In the rows, zero is written as 128.
One turn sends every row of this set to another row. A few are shown first. Where does it send the rows asked after them?
dezom: [132 115 148 157 143 140 101 117 114 134 159 106 115 115 143 145 142 160
 121 123 109 122  98 119 150 101 117  91 156 145 126 141 140 117 130 150
 145  87 131 144 151 119 159 116 111 157 102 150 146 121 142  93 124 115
 123 137 114 150 128 161]
roga: [156 126 146 156 128 111 138 113 166 131 143 100 134 128 163 122 138 154
  95 144  97 145 141 115 140 160 147 111 132 147 122 143 122 136 159 131
 104 112 130 141 169 134 149 138  92 144  89 133 134 158 152  97 133  90
 128 127 118 140 111 135]
Paron: [121 164 131 134 122 129 133 117 138 126 142 134 147  99 159 127 118 131
 125 143 150 138 150 123  84 133 125 146 105 132 128  63 132 126 133 144
 130 166 108 141 138 129 112 114 151 105 155 107 133 137  77 162 119 147
 130 124 177 169 127 142]
bomi: [152 107 143 156 118 120 114 135  77 139 150 127  96  81 118 156 110 106
 168 130 124 102 122 138 163 113 137 137 114 122 154 128 138 132 136 144
 159 108 119 107 110  98 120  99  96 136 108 120 139  90 149 123 130 138
 118 125 130 137 136 158]
Fem: [146 136 153 144 128 113 130 143 136 140 160 138 121  97 122 160 116 105
 150 113 113  87 125 104 168 128 129 122 144 113 118 142 111 116 129 137
 131 116 140 112  88 123 157 129  92 161  95 102 118 110 154 102 142 137
 140 170 123 131 137 153]
Dudit: [167 100 139 163 116 131 123  98  95 139 121 102  99 123 137 142 139 138
 116 154 125 136 148 139 132 144 137 126  89 155 138 125 134 136 165 135
 100 103 128 129 200  98 113 136 100 128  98 145 132 116 151 115 123  97
 119 100 120 154 110 137]
degu: [103 157 153 124 122 132 138 137 132 116 145 137 152 130 124 139 118 121
 129 113 146 139 120 109 103 105 132 129  99 124 119  74 108 129 103 123
 136 137 103 126 150 113 110 153 160 140 156 119 154 138  59 165 119 116
 131 127 166 163 140 149]
Popo: [109 155 150 131 130 135 140 132 137 123 131 140 143 125 134 143 122 133
 135 122 156 151 121 120 106  92 140 127  96 117 112  72 111 140 101 127
 146 143 115 122 165 116 121 160 164 138 153 123 145 132  59 155 128 109
 126 127 151 169 123 151]
Lis: [128 169 119 126 120 135 149 132 172 132 129 130 146 120 141 135 127 144
 129 126 138 148 154 119  97 119 108 134  79 112  94  78 105 123 119 105
 128 136 117 132 145 133 117 156 144 117 148 128 134 118  79 158 113 146
 145 153 159 176 140 160]
noso: [138 177 111 132 118 128 122 125 141 124 111 140 146 116 129 123 116 100
 126 139 141 141 157 108  95 143 112 146 125 137 131  68 132 100 142 139
  96 170 133 140 134 138 126 127 155 108 150 129 130 111  91 151 124 153
 140 144 174 159 136 138]
negeg: [126 152 128 128 122 128 144 117 129 130 127 139 134 100 166 129 119 139
 142 143 156 148 151 137  79 119 128 143 103 113 129  55 133 140 128 138
 135 167 116 141 139 129 116 126 153 104 152 118 125 128  79 157 119 147
 127 121 168 166 113 151]
sopu: [118 168 123 118 133 125 135 121 125 146 134 146 159 118 156 132 130 129
 104 128 150 138 150 101  87 102 126 137  99 143 128  64 132  96 126 133
 117 150 118 142 158 146 119 141 159 139 146 125 119 122  69 155 115 126
 118 132 158 154 154 138]
vezed: [148  86 134 130 126 130 123 122  59 156 136 125 101 106 120 169 114 118
 147 127 136 100 117 147 150 123 117 119 111 134 144 119 129 130 141 143
 147  85 125 105 107 107 121 103 104 156 111 128 144  83 142 130 129 134
 114 126 113 146 122 153]
riz: [166 104 138 157 112 111 127 113 103 136 137 102 103 105 160 132 141 142
 122 146 114 131 150 143 132 132 155 132  81 137 146 127 149 148 153 123
 114 118 116 133 192  87 110 133 100 132  90 141 120 136 152 117 109  96
 111  96 140 142 145 151]
feso: [147 138 146 151 135 145 114  98 104 124 166 105 100 113 162 159 158 156
 106 136 156 125 119 132 148 128 125 121 125 142 107 141 101 143 137 133
 123  94 146 120 142 102 111 125  82 163 125 123  97 154 154 120 132 134
 136 146 105 164 119 155]
doko: [111 164 131 136 128 127 126 138 134 127 114 154 162 144 106 138 118 101
 129 115 144 147 138  94 112 127 124 127 113 125 125  88 107 100 119 118
 115 143 135 124 144 116 126 164 162 154 159 140 149 101  72 154 125 127
 134 151 162 152 147 128]
denok: [145 117 153 117 135 112 143 128 138 137 166 131 124 110 127 159 113 123
 127 123 116  89 108 115 146 140 114 107 143 120 110 130 108 131 133 142
 143 113 120 110  73 132 150 121  78 170  99  92 125 120 148 109 140 135
 129 160 109 146 119 150]
dekin: [116 166 128 138 143 120 125 131 150 126 109 158 152 143 117 139 119 105
 129 120 150 155 133  95 111 112 124 126 113 113 107  91 102 106 116 112
 127 152 136 120 150 129 139 173 151 151 157 142 139  94  75 145 128 133
 132 161 147 154 140 131]
femuz: [160 100 127 143 110  87 160 111 116 140 127 111 121 121 159 125 102 119
 127 141 120 120 166 122 134 166 149 137  98 131 134 141  92 148 157 121
 107 102 110 104 109 136 121 121  91 132 101 117 140 135 169 140 136 129
 124 119 111 115 106 124]
gep: [168 103 140 135 106 101 166 104 102 143 128 121 115 117 145 148 111 114
 126 142 133 109 169 130 134 160 142 140  90 127 124 132  95 154 161 120
 100 102 114 105 120 119 104 131  78 130 102 101 123 129 159 140 139 131
 130 118 107 132 101 122]
bodas: [115 160 133 148 123 142 128 129 138 103 121 144 134 120 118 128 111 112
 162 122 151 140 134 118  99 124 119 129 120  96 116  81 103 146 102 121
 134 154 121 128 116 107 120 152 146 117 163 130 146 107  84 150 126 159
 155 146 166 161 105 142]
mubek: [143 125 145 131 139 108 135 128 143 138 160 117 136 112 133 139 110 129
 130 116 106 103 107 104 155 128 119 106 152 125 119 144 111 120 131 136
 143 102 118 115  78 147 165 118  92 162  94 107 145 128 149 109 141 125
 128 157 103 132 121 150]
lud: [157 128 154 158 135 110 138 103 172 127 149 117 132 130 153 135 142 147
  92 152 109 128 143 108 131 165 137 110 120 138 109 138 115 138 155 133
  98 126 130 133 166 122 144 149  74 149  91 109 116 148 155  97 133  99
 128 134 123 157 101 128]
mig: [131 161 119 108 138 113 142 119 135 147 119 142 150 120 162 130 130 124
 114 132 146 152 149 113  87 100 124 136  98 132 115  59 128 105 123 124
 116 160 118 137 170 155 132 153 160 128 138 130 113 120  75 143 113 123
 111 137 147 152 143 143]
vame: [153  79 133 149 123  96 143 125 111 152 123 124 131 123 125 132  98 123
 139 133  89 115 146 115 137 145 139 111 119 131 158 123 142 118 152 148
 130 101 109 132 124 132 155 118 106 140  80 140 172  85 145 112 132 105
 107 107 126 114 106 127]
ropun: [132 118 157 159 149 137 100 130 121 130 166 123 124 104 128 153 140 134
 140 110 110 105  98 119 160 100 137  96 140 128 122 146 151 119 116 138
 142 117 139 131 165 102 154 137 111 169  84 132 121 122 131  79 120 106
 121 135 137 146 143 156]
Velo: [158  75 140 137 129  96 146 125 118 158 126 142 132 116 114 141 103 114
 139 136  92 101 147 121 127 161 127 104 103 120 146 121 145 123 155 137
 123 119 106 127 129 128 151 134  99 141  73 114 155  80 149 102 129 102
 111 112 125 131 103 120]
gemu: [141 134 147 152 131 131 116 106 124 128 160  94 109 116 177 143 141 161
 106 133 139 131 117 131 151 128 130 120 134 147 109 160  93 142 145 125
 127  96 142 119 134 120 129 115  90 155 127 127 116 172 153 125 132 142
 136 144  99 152 127 159]
Tige: [168 120 131 145  98  84 158 116 115 147 134 123 104  97 161 138 121 120
 132 145 122 111 182 125 141 164 149 152  84 115 146 128 108 143 163 121
 109 117 115 115 115 108 111 127  83 122  99 113 113 122 177 137 128 126
 130 128 127 122 136 146]
kogug: [144 116 147 145 151 141  96 118 122 131 164 114 112 116 123 150 145 151
 120 127 113 114  88 118 138 119 108  86 143 144 124 126 152 112 125 150
 136 105 131 140 154 110 158 129 103 165  89 136 132 104 145  80 118 102
 122 140 119 164 123 161]
Gorip: [119 155 138 131 127 128 120 121 104 106 117 147 146 124 127 127 114  84
 136 127 156 133 133 105  91 114 137 143 138 131 136  69 128 124 120 144
 107 166 118 133 144 122 117 137 165 122 148 124 134 124  73 150 126 143
 130 126 171 139 123 118]
mim: [145  90 137 139 124 120 126 126  77 145 139 106  96 107 128 153 102 124
 150 122 124 102 118 133 151 111 121 128 124 134 144 135 110 128 142 143
 150  82 117 102  97 120 131  94 105 150 112 135 157 103 144 140 129 148
 117 126 107 129 125 158]
sesep: [157  96 133 158 115 121 128 105  93 134 121  90  97 124 163 135 136 144
 119 148 117 140 154 138 131 140 145 132 101 156 143 134 119 146 159 133
 100  93 122 134 185 108 115 121 109 126 103 162 142 133 153 125 123 117
 120  97 121 133 115 144]
zuleb: [159 133 151 149 123 102 146 125 166 139 145 115 130 121 164 141 145 147
 101 136 102 125 154 113 147 153 153 117 108 130 117 146 122 132 153 119
  95 132 143 134 171 110 148 156  95 164  81 123 100 155 153 101 123  92
 127 137 133 147 143 147]
gik: [160  98 144 149 120  85 143 131 117 158 126 143 118 103 128 133 103 104
 143 139  91 101 158 104 133 137 152 122 109 122 170 119 153 116 155 144
 127 140 119 126 128 121 146 128  98 151  71 122 131  88 153 102 130 112
 107 109 138 116 130 127]
Babok: [107 159 136 152 121 134 118 130 136 103 126 149 151 123 118 126 110 104
 148 120 153 138 139 108  98 150 119 128 121 107 121  89 110 132 112 121
 120 151 118 130 119 103 117 147 158 110 165 122 153 113  91 160 122 148
 151 142 179 157 117 129]
kenes: [141 140 149 163 128 131 117 120 120 125 171 108 112 100 167 162 156 154
 119 124 142 125 123 143 169 132 136 123 116 126  99 157 108 145 130 117
 131  99 147 118 148  84 122 131  94 150 121 124 101 156 152 124 123 123
 140 155 125 157 146 167]
Suni: [124 155 132 124 131 121 126 127 108 113 106 148 132 127 127 128 113  81
 143 133 158 148 122 109  94 101 139 143 139 122 136  58 126 131 114 144
 121 178 120 124 147 124 132 147 163 128 143 130 132 112  76 138 131 133
 120 130 155 142 114 133]
Bak: [142 165 110 130 124 114 133 127 149 126 101 147 133 120 135 125 111 103
 133 146 139 148 157 115  90 139 111 145 124 116 122  71 121 111 143 127
 111 178 133 131 127 141 130 139 138 114 152 133 125  96  92 147 123 166
 134 153 166 157 128 140]
kefez: [116 174 120 126 122 133 137 131 165 135 142 134 158 117 134 129 128 138
 121 119 141 137 150 103  93 127 105 126  78 125 112  78 111 105 112 110
 120 133 109 135 136 131 119 150 155 121 151 123 142 118  84 164 108 131
 144 149 165 171 149 159]

bodas turns into Suni
dezom turns into mubek
riz turns into zuleb
And these:
Velo turns into gep
doko turns into Babok

One turn sends every row of this set to another row. A few are shown first. Where does it send the rows asked after them?
divu: [111 107 145 147 160  92  76 156 154 100 115 157  89 147  97 162 148 143
 140 142 109 150 122 149 111 128 111 157 121 145 123 131 133  91 121 133
 104 114 143 160 101 127 110 135  88  86 124 108 105 155 151  90 139 101
 112 157 137 104 136 120 145 129 127 154 142 163 103]
mitu: [150 115 129 153 161 139 130 148 108 142 159 126 115 118 128 121 152 183
 109 111  97 156 125 137  88 119 134 123 110 139 127 147 115 133 146  89
 150 113 127 107 157 121 119 111 113  72 129 133 131 171 158 145 126 127
 142 110 138 123 137 123  70 126 128 126 147 111 123]
ril: [126 143 149 162 148 153 165 146 146 109 131 159 119 185 128 130 139 106
 163 138 126 125 112 140 102 125  98 152 145 138 131 133 144 122 132 133
 125 119 143 143 126 133 106 130 121 114 148 100  76 119 124  81 135 137
 147 132  83 112 111 144 119 149 112 153 112 104 142]
Mobo: [130 117 149 113 147 129 122 139 136 135 146 139 108 131 161 116  93 148
 142 134 101 174 134  95 112 123 137 134 123 131  91 116 133 140 138 118
  94 135 134  76  83 122 106 131 122 119  90 126 120 130 155 117 164  89
  94 135 140  94 132 134 122 140 135 132 143 113 125]
Ranes: [112  87 104 125 156 117 137 154 116 145 158 138 100 108 134 100 159 171
 102  97 140 128 131 140 119 113 103 157 134 142 126 112 136 165 145 130
 125 134 123 143 164 135 119 130 120  76 131  92  90 145 149  80 111 136
 134  89 150 112  99 120 123 144 122 120 171 134 144]
nezal: [111 146 129  87 132 117 116 156 147 104 129 149 125 128 115 158 139 132
 144  85 117 132 151 109 122 108 156 155 116 165 125 118 152 121 131  99
 143 138 116 155 160 127  84 136 147  96 149  99 119 148 143  74 172 106
 143 136 107 138 111 124 112 125 148 127 128 121 153]
Nitu: [130 120 111 131 136 123 152 128 113 169 126 123  90 131 121 128  98 136
 150 117  94 141 129 113 111 113 127 111 135 121  87  90 120 161 174 126
 156  96 134 161 174 111  85 136 123 114 148 132 115 126 139 117 111  51
 108 119 127 112 131 129 135 138 139 126 148 116 145]
katen: [152 108 100 132 133 167 147 132 110 126 115 125  87 145 130 112 128 133
 141 107 135 159 148  95 135 146 133 135 149 100 140 106 147 122 144 114
 129 123 116 142 147 145 110 169 117 131 103 110 133 135 144 120 108 159
 132 125 124 164 144 111 118 127 104 178 110 161 146]
vavuv: [150 116 135 159 128 120  96 125 140 141 152  92 118 109 127 125 106 132
 178  90 127 149 111 138 103 116 134 136 121 165 115 135 152 162 133 134
 135 100 130 145 126 150 142 136 102 122 149  96 158 122 142 150 106 103
 169 151 112 150  88 134 122 108 115 136 106 138 131]
rava: [134 129 119 142 151 117  96 111 118 139 143 135 111 128 148 143 150 148
 138 109 105 103 129 122 103 109 132 128 132 114 103 100 143 128 150 122
 121 105 111 117  76 116  53 130 121 109 109 139 116 129 145 108 109  90
 224 136 129  95 117 135 122 139 104 132 138 127 140]
Vabi: [139 128 125 143 137 124 112 141 140 109 132 123 101 116 135 127 185 152
 145 112 175 193 114  84 133 138 134 120 135 103  92 124 142 107 137 124
 172 143 134 151  86 110 139 127 110 113 147 126 110 138 124 101 151 103
 134 110 156 101 130 122 129 132 130 134 136 108 111]
nakom: [141 136  93 110 161  90 107 118 136 141 120 112 114 111 119 122 157 174
 134 114  97 133 135 101 130 114 133 106 129 131  93 141 132 161 133 166
 159 135 141 130 126 119 163 148 115 122 152 126 122 109 150 125 116 136
 146  95 150 106 148 129 155 157 136 115 119 123 135]
bis: [149 109 130 137 136 157 135 127  92 127 100 105  90 118 120 149 131 150
 127 138 116 141 127 120 118 128  85  93 139 139  97 123 128 143 162 125
 126 110 166 124 100 110 116 178  93 111  91 111 148 108 152 132 128 118
 138 151 107 136 165 120 149 115 125 131 142 118 118]
lumu: [150 121 129 148 135 123 134 125 134 221 138 128  96 123 130 119 151 135
 139 125  81 182 125 101 108 129 122 139 129 155 140 113 130 147 167 122
 102 128 135 155 137 125  56 147 129 105 162 109 112 128 129 110  99 133
 168 129 133 137 123 134 127 138 110 130 118 134 121]
gir: [149 117 115 129 139 120 101 122 165  89 160 140 112 113  95 135 138 128
 140 134 118 152 116 128 102 133 133 142 131 140 166  96 133 109 147 126
  83 125 122 159 154 114  53 139 119 107 140  93 119 134 143 102 114 134
  66 129 139 106 128 129 114 134 116 138 125 134 121]
febek: [132 113 147 154 169 143 103 158 107 102 128 107 127 122 104 100 148 142
 129 127 116 126 112 130 102 131 103 132 134 118 109 146 113 124 131 137
 162 101 116 131 107 132 125 106 116 122 106  99 128 135 111 111 109  81
 137 144  93 150 127 130 159 153  99 156 148 100 102]
Feker: [139 159 100 114 132 115 141 126 144 132 166 145 105 147 130 100 127 122
 132 102 129  92 116 122 112 113 114 118 104 139  88 156 122 149 151 124
 124  81 138 117 104 106 144 127 112 115 139 124 142 144 174 105 153 130
 150 117 157  97 139 137 101  99 126 107 127 150 140]
Vuk: [157 115 121 142 120 118  95 135 106 143 140 104 123 126 139 155 149 110
 139 118 152 151 108 118 101 106 120 148 105 129  95 142 157 138 127 159
 124 116 115 156 131 114 150 140  89 112 144  93 114 160 196  99  96 154
 135 168 111 124 148 134 143 103 127 128 124 110 112]
Gitu: [136 128 130 116 139 121  99 130 140 116 144 170 106 120  89 140 136 142
 138 110 147 164 109 179 129 135 128 142 138 129  77 117 129 133  56 124
 131 136 107 139 138 120 111 134 108 116 121 136 121 131 124 118 119 182
 151 143 142 122 116 132 126 139 121 131 139 119 116]
Mipe: [135 110 139 142 136 114 153 148 165 141 150 148 101 122  96 122 137 143
 140 126 148 108 112  90 125 111 133 133 128 151 166 144 124 118 108 127
 150  77 130 161  59 115  99 141 123 110 133  86 125 150 154 112 136 160
 108 138 136 136 126 130 118 133 108 131 143 117 147]
guka: [139 135 128 140 148 116  94 146  92 113 125 139 103 155 100 123 140 151
 138 124 155 119 103 103 135 114 123 149 130  90 104  95 127 166 147 126
  95 136 128 140  93 125  40 136 108 108 157 110 126 142 155 115 127  77
 138 133 116 164 135 128 124 116 116 138 134 134 151]
pona: [140 138 108 144 119  83  93 153 159 111 138 163 111 140  89 129 122 125
 127 126 120 115 153 159 141  96  89 128 118 157 144 136 150 130 147 121
 115 139  96 162 125 141 120 118  93 115 145 133 117 130 156  88 118 157
 100 147 114 101 116 136 113 152 130 131 128 165 146]
Tutob: [132 108 157 143 120 113 123 116 137 140 123 129 100 137 114 136 148 148
 116 131 151 137 123 112  85 124 135 121 146 130 143 108 115 120  92  76
 104 148 141 176 118 127 115 138 108 144 121 107 149 145 166  87 103 102
 134 187 115 111 133 111  91 127 112 143 147 142 155]
voti: [147  69 122 140 128 146 114 133 132 114 165 120  88 121 135 110  96 131
 130 120 105 165 129 120 116 120 140 108 127 122 135 166 143 143 145 124
 137 155 100 145 143 148 124 102 144 114 136 138 131 105 104 116 128 109
 123 135 151 121 165 134 154 136 134 111 139 120 157]
lusuf: [112 115 104 132 137  65 137 149 121 157 127 127  92 139 146 109 125  87
 136 118 126 142 150 133 133 106 144 135 133 110  87 110 138 131 143  86
 131  94 136 144 127 115 118 133  91 151 127 128  82 117 157 110 148 127
 141 134 119 145  98 109 118 145 161 113 160 122 143]
rinu: [168 148 120 136 165 138 122 141 128 163 140 137 112 152 110 107 138 105
 130 146 118 125 116 103 111 138 115 162 123 146 116 128 145  70  93 125
  98 128 129 172 127 119 103 121  96 103 162 126 124 152 126 115 133 135
 146 124 166 130 113 146 130 163 144 130 171 145 135]
kek: [148 108 140 148 149 105 122 132 133 160 137 147  79 122 140 137 118 111
 143 138 101 139 144  95 155 109 156 118 140 158 114 146 134 131 116 127
 124 143 101  95 127 119 128 151 100 111 126 135 110 112 153 127 117 102
 151 145 113 110 134  81 169 126  90 123 115 171 126]

kek turns into voti
pona turns into gir
mitu turns into rava
And these:
Gitu turns into nezal
bis turns into nakom
ril turns into Mipe
katen turns into Vabi
Ranes turns into guka
lumu turns into febek

